Families of rows that turns and mirrors carry onto each other, the same ones carrying the whole set onto itself: the rest of each named row's family, in list order:
7 families of 5 rows:
nutiz: [-30 -24  -6 -38 -33 -24  -3 -12]
lumam: [ 12   0  -5   9 -18  13 -40  12]
gek: [-16 -29  12 -44 -32 -13   1 -14]
lorob: [  3  35  -8   4  -7 -10 -34   3]
solu: [  1 -10  12 -32  16   8  26 -15]
Muba: [-18 -15 -33  -9 -37 -10 -18  21]
Mumid: [ 15  16  15  -4   9  26 -20  -3]
zibi: [  1  31  17 -22  14  -1  -1 -23]
Lizo: [ -2 -43  16 -31 -19   6 -10 -14]
fasa: [-11  -6 -21  -2 -35 -25 -39   6]
mumul: [-21   1  15 -47   0  -6  14 -24]
vuri: [-22 -41  -9 -26 -13 -18   9 -16]
Kig: [-18 -27 -32   6 -25 -20 -16   6]
Sazum: [-17 -35  -2 -33 -32 -27 -12 -15]
gis: [ -7 -28 -28  -3 -31 -12 -17  16]
pip: [-16  -9  21 -41   1 -13   8 -30]
vifan: [ -5   7  26 -44  -1   2  12 -20]
romes: [  1 -35  -4  -8 -34   1 -32   3]
pegos: [-15  -3   9 -42   5  10  26 -13]
Vugo: [  5  42  15 -15   1   9 -10  -3]
Mizib: [-23  -5 -24 -10 -39 -21 -28   8]
zesoz: [ 1 29 -3 -1 26  8  4 -7]
tapo: [ -6  27 -27   3 -13   9 -17  19]
Bel: [-11  40 -16  -1 -15  -5 -29   9]
Razed: [ -5  35   0 -17  14  20   8   1]
Nuto: [  8 -10  28 -30  10  21   0 -18]
tobon: [ -9 -44  -5 -30 -17 -11  12  -6]
fofim: [ -3  17 -28  18  -1  -7 -24   8]
Pasuk: [  8  15 -26  13  -9   0 -20  20]
Tav: [11 25 -2 -6 21 14  3  1]
Tini: [ -9  42   8 -23  12   4  -2 -12]
Vepe: [-13 -18 -12 -15 -50 -19 -27   8]
pomop: [-13  -7   8 -27  19  -2  21 -25]
fafav: [-28 -35 -13 -36 -28  -4  11   1]
Viti: [  3  27 -11   2 -31  -5 -32  14]

The rest of the family of Muba: pegos, tapo, Razed, fafav
The rest of the family of Mizib: nutiz, mumul, Bel, Tini
The rest of the family of Viti: gek, vifan, Vugo, Vepe
The rest of the family of Mumid: lumam, Lizo, romes, Nuto
The rest of the family of pomop: vuri, Kig, zesoz, fofim

Families of rows that turns and mirrors carry onto each other, the same ones carrying the whole set onto itself: the rest of each named row's family, in list order:
4 families of 4 rows:
letap: [ 29 -30   4 -33 -17 -18 -52 -12]
pado: [-18 -20  56 -26  -2   4 -19 -17]
Fige: [ -4 -11  53 -24  -9   9  -6 -22]
zuro: [ 20 -32  -9 -14  -1 -27 -49 -32]
Rilib: [-25 -57  -9  -8  -4 -28 -23 -15]
labaf: [ 14 -44 -11 -15   5 -30 -46 -22]
lil: [ 18 -35  -9 -34  -9 -28 -45  -5]
Tet: [17  4  0 17 -7  7 -6 -3]
vom: [ 13 -16  56  -5  -6   6  -4  -9]
Fide: [-14 -62  -9 -23  -6 -15 -29   3]
vad: [ 15   1  16  13 -13   9   8  -9]
Vese: [  8 -18  62  -6  -5  -8 -15  -7]
mipi: [-22 -62  -1 -18 -17 -11 -22   9]
Lenag: [-29 -58  -5   5 -14 -13 -14 -18]
zaf: [ -1   1   2  -2  -8  29   0 -19]
babi: [  6  -2  18  -1  -4  28   5 -23]

The rest of the family of zuro: Vese, mipi, zaf
The rest of the family of vad: Fige, Rilib, lil
The rest of the family of pado: letap, Tet, Lenag

Families of rows that turns and mirrors carry onto each other, the same ones carrying the whole set onto itself: the rest of each named row's family, in list order:
3 families of 6 rows:
zolek: [ -5   9  63   0  -9  12   4  34 -24  -3 -26 -15 -22  -9  47   5 -29  -3
 -45  -6  33  13  28 -32 -26  -3  57  44  45 -34  -6 -18  48]
Foduk: [  5  -8   8  27 -15  38  -2  26  22 -30 -38 -16 -34   9 -16  -4 -13 -11
 -43   6   2 -20  21  15 -34  23  -9  67  16 -21   1  31  11]
Kozoz: [-13   5  12 -36 -16  33 -20  50  -7 -22 -46 -26   8 -22   1  23  22 -17
 -18 -13  11  12 -28 -44   3 -18  14  43  38 -22 -66  12  31]
nizig: [-17  27  61 -38  -4  16   2  53 -22  17 -44  30  15 -38  29  -7 -28 -13
 -22  -8   6  -9 -13  -3  22  -3  26  38  29  -5 -19  43  34]
bogum: [ -2  -4  55  -8 -11  20   8  29 -32  -7 -45 -15 -26 -18  64 -13  -1  -8
 -34   5  15  17  24 -26 -32  -5  20  33  23 -36   1 -13  33]
zoz: [-21  24  69  18 -16  28  -8  50 -21 -21 -28 -30 -10 -18  53  -2  -5  -1
 -42   4   7   0  26 -31 -24 -19  50  44  24 -38   1  -3  24]
gedar: [  8  13   9   0   6  21  -4  39  -6 -10  18  16   4  28  20  -8 -26 -13
   7   6  30 -18  43  -2 -34  20  32  47  41 -21  -3  15  17]
ludan: [ -3  23  66 -26 -35  36   0  52 -13  -5 -31  20  27 -51  29   8 -26 -13
 -35  -1  17  17 -15 -13  10   7  26  42  39  -1   6  40  36]
bev: [ 16 -10   1   2 -14  17   8  20  19 -19 -43 -13 -36  10 -18   8 -34  -7
 -41   9  12 -14  21   3 -38  48  -6  64  29   9 -24  20  34]
gesop: [ 18 -19   0   0 -22  16  12  21  32 -35 -37  -1 -32  14 -11 -17  -3 -10
 -25   6  16 -11   6  -6 -37  11  -8  67   6   1 -31  14  23]
bopa: [ -7  15  20  -8  14  16  17  44   0   7  -2   1 -14  26  16 -26  -4 -25
   6   4  33 -26  42  25 -28   7  44  25  45  -8 -11  10  32]
Dusot: [ -2  30   9 -15 -12  64  -1  73  13 -14 -47 -32  26  -9  -3  28  11 -15
 -22  -7   5  -4 -30 -40  -3 -11  14  56  18 -28 -53  30  15]
Godu: [ -6  35  36   4  20  39  -7  60 -14  -9  -3  11 -25  38   3 -13 -21  -8
  -4  -6  15 -27  46   6 -33   7  42  39  28 -26  -3  22  23]
gat: [ -9  52  73 -19 -26  34   4  70 -11   3 -55   6  10 -29  16  15 -12 -11
 -46  -5  -8   2 -13  -6  11  10  37  41  18  -7 -10  55  43]
Naz: [  3  25  26 -45   2  51   1  68   0 -13 -49 -23  18 -18 -14  30  -9 -17
 -20 -18  32   8 -28 -50  -8   1  17  55  40  -4 -62  15  32]
mola: [ -9  21  10  18   0  46   2  48  30  12 -42 -42  -7  13 -16  28   7  -6
 -65   8  36 -17  32   8  24   7  14  33  23   3 -57  30  25]
kipak: [ -6  -2   4   8  -3  37 -12  41  33   1 -29 -42  22 -16   3  33   1  -7
 -48  22  47  -1  27  -2  15  12   4  38  35  29 -57  21  23]
dasal: [  0  -6  11  -2   1  23  -3  46  29  12 -33 -22  -6  -9  -5  16  10 -24
 -54  22  35 -18  24 -10  29   1   6  23  32  30 -53  53  46]

The rest of the family of gat: Foduk, zoz, Dusot, Godu, mola
The rest of the family of ludan: zolek, gedar, bev, Naz, kipak

